One vector is turned by the same rotation once a tick. Each row is the vector after some number of ticks, and that number follows the row.
The counts run from 0 to 614.
[  3  -2   4   8   5  -6   6   8 -14  -1   7  -3   5  -9  -3   9   1  -3
  13 -13  -3 -22  12   8   4  -2 -11  15   0   5   8 -12   3   3  -3   2
   6   7  -4  -6   8   2   6  -8   2   1  15  -2  14 -26  -8  -9  11   1
   2 -12   2  10   1  12   2  -2] => 607
[ -4 -12  -3   0   4   8 -14  15   3  12  -8 -15  -4   0  -7 -10  -5   1
  18  -9 -10 -18  -2  -3   7   3   3   0  -5 -12   9 -16  15  -8  -4  17
   9   3  10  11  -1  -9  10  15  -1  12  -6   3   0  -3   6  -5  -4  -4
  -4   2  11 -17  -9   4   0  10] => 112
[-14  -1  -2   4  -5   7   3   2   7   3   3   7  -3   2  -6  -1   4  10
   9  -5 -13   1  -5   5 -16  12   4  -7  -3   5  17   4   2  -6  -7 -14
 -11 -10   6  19 -11  -3 -12  28  -2   0 -10   3   5  13   2   0   4  -6
  13   7   0  -1  -5 -11   6   9] => 201
[  5 -10  -6  -1 -10  -3   1  -1  -3 -20   8   3   3  -7   1  19  21   8
  -2  -5  -5   7  -8  -6  -7  -1  -1   6   0  -3  -6  14  10  -5   1 -21
  -5  12   1  -6  -3 -14  -4   1  15 -13  -7   0  -4   7   1   1  -7   6
   8   4   1   8  17   7  11 -10] => 481
[ -1 -18 -11  -1  -2   2  18 -11  -9   1  -7  -6  -4  -4  10   3   6  -4
 -13  11  -1  -2 -10 -13   3  -8   2   8  14  -7 -13  14  -8   4   0  -3
   3  -4  -2 -13  -1   4   1 -11   3  -9   9   1  -5   8 -12   0  16   0
   0  16  -1   0   7 -21   8  -4] => 11
[  8 -15 -18   6   3  -9  -5  17 -16   4  16   7   7 -14 -10   0   4   7
   2  -8  -2 -20  -4   6   0  -3   0   7   0   3  -1  -6  18  -1   0  13
  -1  16  -2 -11  -4  12   4  -4  10 -11  -3   6   7  -7   5   0  17  -6
  -8  -2  -1   4   0 -10  18   0] => 92
[  1 -10   4  -2  -8   7  10  10   7  20  -6 -10  -1   7   7   1   5  -5
  -8  -2  11  -4  -5  -4   8   0  11  -4   8  15 -21 -17   3  -7  -8  11
   8  -3  -4   5   0  -4  -7  -5   8   4  -4   2  14  -1  16 -15  -8   4
  -4   5  18 -12 -11  -4   0  18] => 39
[  5  -2  17  -6  -9   1  16   7  13  14  -5  -4  -1  10  12   2  13  -9
 -10  -2   8   0  -1  -7   6  -1  10   0   4  10 -24 -15   6  -2 -10   8
   0   8  -3   4   8  -6  -4  -3   7  -3  -2   3  15  -4  19 -15  -4   8
  -3   5  21  -9 -10   1  -4  11] => 38
[-18   5  -9   3  -6 -15  -8  -1   8   1  -1  -8 -12 -14  21   0   4  13
   3 -11  -4  -6  -4   0   3  19   2  11  12  -9   9   7  11   2 -13 -18
   3   8  -1 -12   4   2  17  -6  -5  -9  -8   9 -15  -5  -8 -13  -7   9
   1  -2  13   2  11  -7  -8  -5] => 177
[ -1   7   6  -2   4   6 -17   7   1   4  -4  16   0   2  14   4 -11   8
 -15   4  13  -5  -9  -5   1   0  14  -6  17   8  -7  -8  17   2  -9  16
   7  -5  -8 -10   1  12  -1  -8   7   3  -6  13  10  -3   3   9   0  -9
  -9  -8   5  -7 -14 -10   6  11] => 339
[  5   6  -1   8   0  -2 -13  13  -8  -5  15   9  13   1   0   5   3  -4
  13 -15   7 -10   3  17  -2  10   1   8 -11   1  14 -14  10   2  -5  -3
   5  16  -5   3  -2  -5   2   6  12   7   0   1  10 -14   3  -5  -7  10
  -2 -17  -2  11  -6  23  -9  -8] => 131
[  9  20  18   6  -6  -1  10   4   8   8  -6  13   7  11   1   1  11  -2
 -14   3  -2   8  -1   2  -7  -3   6 -13 -10   5 -10  -6   6   7  -2  -9
 -18   1 -14   3  -5  -2 -16   8   2   8  -1  -7  13   3  17  -2  -9   9
   6   0  -4  18  -7   0   4  -1] => 511
[ -2   5  -4  13  10  -5  -6  -2   5   3   8   9   5  -2  -6   1   7   1
   5  16  -6  -1   9   9  -5  -5   1   8 -16 -19  11  19  11   3  -3  -3
  -6  12  -2  -9 -10  -5  11 -10   4   0   4   7 -12 -10 -10   8  25  -4
 -10   3  -8   3   3 -10   8 -14] => 400
[ -7   0 -21   4   5   0 -18   5 -21 -14   8  10   6   1   8   7   4   0
   0 -11  16   0  -5   7 -12  10  -4  11   9  -8  16  -8   2   1  -2   1
  16   6   4   0  -6  -5   3  12   9  -4 -10   8   2   1  -9   2   7  -5
  -8   1 -13  11   6  -2  -8  -5] => 136
[  4  -5  -2   1 -11   2  10   7 -17  -3  -5   9  -9 -14  -1   3 -11  11
  -2  -2  -7  -9  -3  -5  -1 -10  -5 -12  -1  -2 -12   2  14   9   0   7
 -10  -6   3  -7   7  11 -16   4  -7  -6  -5  -1  -3   8   6  15  15 -12
  17  -6 -11   9  -5 -13  16   3] => 545
[  0  -5  -5  -1  10  -7  -5   1 -19 -20   4   7  15  -8  -4  15  -2  -5
  -9   1  11  -6   2   6  -6  -1  -7   6   3   1  14   6   7   6   6   1
   3   9   2  -9  -3   7   1  -9   6  -3   5   8  11 -16 -22  15  18 -18
  -1  -6  -5   7   4  -4   5  -7] => 612
[ -4   3 -18   8   5   6 -28   6 -15  -9   7   8   5   1   8   9   7   7
   8 -17  10  -2  -6   7  -6  11  -2   9   7  -2  20  -5   3  -5  -2  10
  20  -3   2  -5  -9  -6   4  17  10   1  -5   9   0  -1  -5  -6   1  -4
  -5  -7 -11  11   5  -2  -4  -1] => 135
[  0   4 -12   2  -3  -2 -17   8  15  18  -6   3  -6   0   4  -8 -16  -5
   0   1   8  -6   5 -13   5   4   4   0  12 -17   1  -6  19  -1  -1  20
   4   2  11  -5   7   1  14 -10   1  -4  -8  11 -17   6   6   2  15   6
  -3  -5   5  -4  -9 -10  -7  -3] => 105
[  8 -15   9  -8  -7   3   3   2  10  -8 -10 -20 -11  -5  -5  13  10   4
  13  -4  -9  -1  -8 -15   2  -1  -4  -8  -1   5 -10  14   3  -8  -3  -6
  -5  -8   8   9   9 -12  -8  10  -3   0  -5  -5  -6   2   1  -9 -16  -4
  28  -4   9   6   7  15   3   5] => 242
[  5  10  24  10   5   3  26   6  -5  12 -12   8  -6   4   2  -1  10 -15
  -5   0  -6  -8   2  -2   7 -12  -5  -1  -7   6 -18 -15  -2   4  -2   3
  -7   3  -5   2  10   0  -3   2   3  -1  12  -8  24  -8   9  -4  12   2
   3   8   0   3  -7   3   3   9] => 293
[  2 -10  -9   0   1   8 -16   3  10   4  10  13   6   4 -17   5 -12   6
  16   8   5  -7  10   2  -9   3   9   5  -5  -2  11  18  10 -14  -8  -3
  -1   2  16   3 -11   1   0 -12  17  -6  -5  15   0   3  -4   3  16   7
   6  -9   8 -10  -3   0   0  -5] => 406
[ -2  24   9   4  14 -10  -4   4  16   8  -6   5 -11   9   9  -3   9   1
   2   7  10  -4   3  15   4   1  -3  -7  -5  -2   3   0   5   5 -21  14
   9  -3  -5   5  -1  -2   1   8  -4   5  -3   4 -13 -12  -6 -10   7 -17
  -3 -21  -3  16  -6  -3 -14   6] => 381
[ -3  -9 -12  -2  -9  -6  12  14 -13   5  -9  -3  -8  -8  -3  -6 -10  -2
  -7  -7  10 -10   1   0 -10  -1 -10  -9  -1   0 -10 -11  11   2   2  17
   2   1  13   7   6   1 -13   7  -9   0 -10  -2 -10  12   9   6  22 -10
   5   0 -12   8 -17 -10  -1   9] => 70
[ -1   7   5   2   8  -7 -15   1  17   0   0   4  -6   5   3   9   2  17
  12   5   9  -6   0  11   4   6   8   2  -4  11  -2  14   1  -7 -18  -9
  -1   4   0  -1  -3   0   0 -10  13  -6 -11  11   5 -10  -8 -15 -15   0
   7 -25  17   3   3  13  -7   9] => 169
[  1  -4   3  -4  -3  13  -2  17   1  10  -5  -8   5  -4  -3   2   1  -1
   5 -18  -2 -13  -5  -1   6   9   0 -11   4   0  11 -22  12  -3  -6  20
   4  -7  12  13   0  -2  -3  23  -7  12  -6   0   5  -8  10  -3   7 -12
   9  -3   5  -3 -12  -3   1  11] => 587
[ -3 -18   2   7 -10   2  12   3   0  20   0   0  -4  -1   5  -1   1   9
   6  -2  -9  -7  -1  -6   6  -3  10   5   6  14 -21  -4   0  -1  -4 -10
  -6  -3 -14  -6   3   4  -5 -14   7  -3   5  -4  23   1  11 -22  -8  18
   3   4  18  -8   2  -2  11  10] => 258
[ -2  -2  -5  -1  -8   5  -4   0 -18  -5  -6  -8  -2   3  19   6   7  -3
  -6 -17   7   4 -14 -16   4   6  -4   4  22  -2 -10 -14  -4   3   4   1
  14  -8  -1 -12   6  -3  -5  15   1  -5  -2  -8  11   4   4 -14 -11   9
   7   7 -12  15  11  -2  -2  -4] => 521
[-11  15  10  15   8  -4  -4   0  11  11   1  22 -19  -2   3  -6  11  12
  14   9  -9  -9   2   7  -1  -4   5   1  -5  -4   1   8   7  -8 -23   2
  -4   0  -5   2   3   4   2  11   1  -9  -3   9   1  -8  -5  -4  20 -14
   8 -13  -6  -2   2  -8   0   2] => 163
[ -1  -1   2   5  -8 -18   7   5   0   4   8   2  -2  -2  -1  -2   5  15
   4   8  -1   0   3   9 -11   0   0  -3 -13   9 -10  18   6   5  -1 -20
 -25   3 -21  -6  -7   6 -12  -7   1  -3  -6  -9   2   7   6 -15  -8  10
   8  -5   2  18   3  -2   6  -2] => 474
[  2 -23  -1  -9 -17   7  10   8   1  -4   7  -3  -2   0 -11   6   6  -7
  14  10  -2   3  -1 -11  -9  -3   1  -5  -8  -3 -13  15   6  -1  -7  -8
 -12   1  17  11   1   5 -13   9  -3  -8  -7   0  -2   8   6  -5   9   6
  21  -1  -7   6   5   6   7 -15] => 239
[ -4 -15 -10   5  -8   0   2   0 -25   4  -2  -7   2  -7  20  -4  -6  -3
 -13 -12   4 -11  -6  -9   6   1   1  10  26   3  -7 -14   2   8  10   0
  12  -5 -15 -11   1   1   1  -9   2   1   8  -3   7   4   1  -2   4  11
 -11  21   6  -3 -13 -14   4   5] => 47
[  0   8 -13  13   5   0  -6   2  -5  18  -6   2  11   3 -10  -7 -26  -5
  -2   5   7  -7  16   7  -2  -2  -6  -2  -7  -5  16  -3  -2   0   8  15
   1  -9   0  -2 -11   1   0  -9   1  14   5   2  -2   4  -5   9  22  -1
  -9  -1  -3   1 -16 -17  -7   4] => 362
[ 13   6  -3   2 -14 -10  12   7 -19  -9   5  -1   4  -6   8  10   4  -4
  -9  -9   6  -6  -5  -1   0  -4  -6  -1   4  -3  -8  -5  16  13   3   3
  -1   9  -8 -15   8   5  -3  -3  -4   4   2  -9  -9 -10   4   4   7   1
   4 -11 -12  31   1  -2   4 -14] => 306
[ -1  13   4  12   7   5   0  -8  11  11   6   2   5  -1  -4   1  28   3
   9  -9 -11  -6  -6   1  -7   9  -1  11   8   2  25  11  -3 -11  -8 -11
  -5   3  -2   9  -8  -4   3  16  13  -5  13  -5  10   0  -2 -16  12   6
   7   8   1  11   0   1  -4 -10] => 440
[ 12   1  16  -6   2  -3  -9   8   2  -4 -11 -10   1   7  14  13   3   2
  -5   5  10   6  -8  -8  15  -8   6 -13   2  -4 -18 -10   2   7  -6  13
   6  -4  -8 -16   4  -3   0  -5   3   4  -9   3   8 -13   6  -6 -19  -5
   3  -9   9   4  11   7   4   4] => 556
[  5  14   3   1 -14 -14  -3  15   3   2   5   8   4  -2  18  -1  -9  -1
 -13  -3  16   1   5   8   2  -1   2  -4   1   2  -5 -12  27  11  -8   3
  -1  12  -8 -10   9   1   1 -14  -2   8  -6   7  -5 -15  13   3   1   5
  -9 -14   6  11 -15  -1  -8   2] => 343
[  2   0  -8  10   0   8  18   0  -7  16 -13  -1   3   9  -7   1   7  -9
  -5   3  -3   1   0 -13   5 -12  -5  -3  -6 -18 -11  -8 -17   1   6  11
   4  -1   8  -6 -10  -2  -5   2   4 -10  11  -4   9   7   7  -9  19   7
   4  16 -17   6   5 -19   6  -8] => 530
[ 13  -5   2   0  -8  21   9  10  -4  -1  -2   9  -3  10   2  11  10   6
  -1   0   4  -3 -12  -6  12 -15   9 -12 -10  -6 -25  -8   6  -3 -17  20
  12   2   7  -3  -5   1 -10   7   7  -2 -11  16   5  -5  14   3  -1  -9
   7 -11  -4   2   2  -5  12   2] => 552
[ -1 -13  -5   3  16  -5 -17   2  -8 -10  -6  -8   3  -4 -17   2 -20  -6
  20  11   2  -9  14   9  -5   0  -5   1 -19  -8  13   5 -10  -3   7  -5
   6  -5   6   6  -4 -13  -5  -3   1  12  -2   5  -3  -1 -15   6  -5  -1
   4 -10  -4   2   3  19  -4   0] => 152
[-15  -1   2   8   3   2   5   4  14   3   3   8   3  14   2  -1  15  -5
   3  13  -5   6   0  12  -8   4   6   1 -26 -13   2   1   3  -6 -15 -15
   4   9   0  17 -14 -16   0  11   5   8 -13  14  -2  -4  -2   5   1   3
 -12   9   1 -12  -4   7  -4   0] => 422
[-11  22 -13   6   8  -6  -4  -8   8   7 -13   3 -10  -1   7  -4   1   0
  -7  -8  10 -10   2   1   3   9  -6  14   9 -14  17   0  -1  -2  -7   5
  13   6  12  -5   0  -2  15   1   5  -8   3   3 -10  -1 -12  -6  11  -3
  -2  -1  -3  11   1 -18 -22  -4] => 141
[ -1   0 -11   1   2  12 -13 -11   2  -2  -5   1  -3  15   4   0   1  -8
   9  12  10   7  -7 -13 -13  11   4   1  15  -8   7  17  -8  -2  -6  -2
   6 -17   9   8  -7  -2  -7  10   9  -7   2   1  -7  17  -8 -12   3  11
   9   2 -14  10  -5   1 -13 -17] => 449
[  0  -5 -14   6  12   5 -10   0 -12  -7  -3  -1  14   4  10  10   0 -12
  -8  -4  11   3  -1  -1   1   2  -6   7   4 -16  10 -13   1  -3  10  13
  21   4   5  -6 -10 -15  12   3  10   7   1   8   4  -5  -6  10   8  -7
 -19  16   0  -7   2  -7   2   2] => 355
[  2   6 -13   8  13   1 -25   4 -11  -5   4  -2   2  -2   4   7   3  13
   8 -24  11  -9  -4  10  -3  12  -2   9  16   5  21 -10   2  -9   0   7
  16  -4   0  -2  -8  -8   3  13   9   4  -7   0   7  -6  -3 -12  -5  -5
   0 -10   3   9   3  -1  -9   9] => 134
[ -3  -9 -23  -6  -8  -3   8  -2 -25  -9 -14  -7   2  -5   8   8   0   1
 -17 -14  13  -2 -15  -7  -2   4  -8  -2  10  -4  -6  -9 -10   9   8  -5
  12   0   7  -9  -4   7  -6   5   2  -6  -5  -2   2  10  -1  -3  -4   3
   1  13  -7  15   3 -22   0   0] => 523
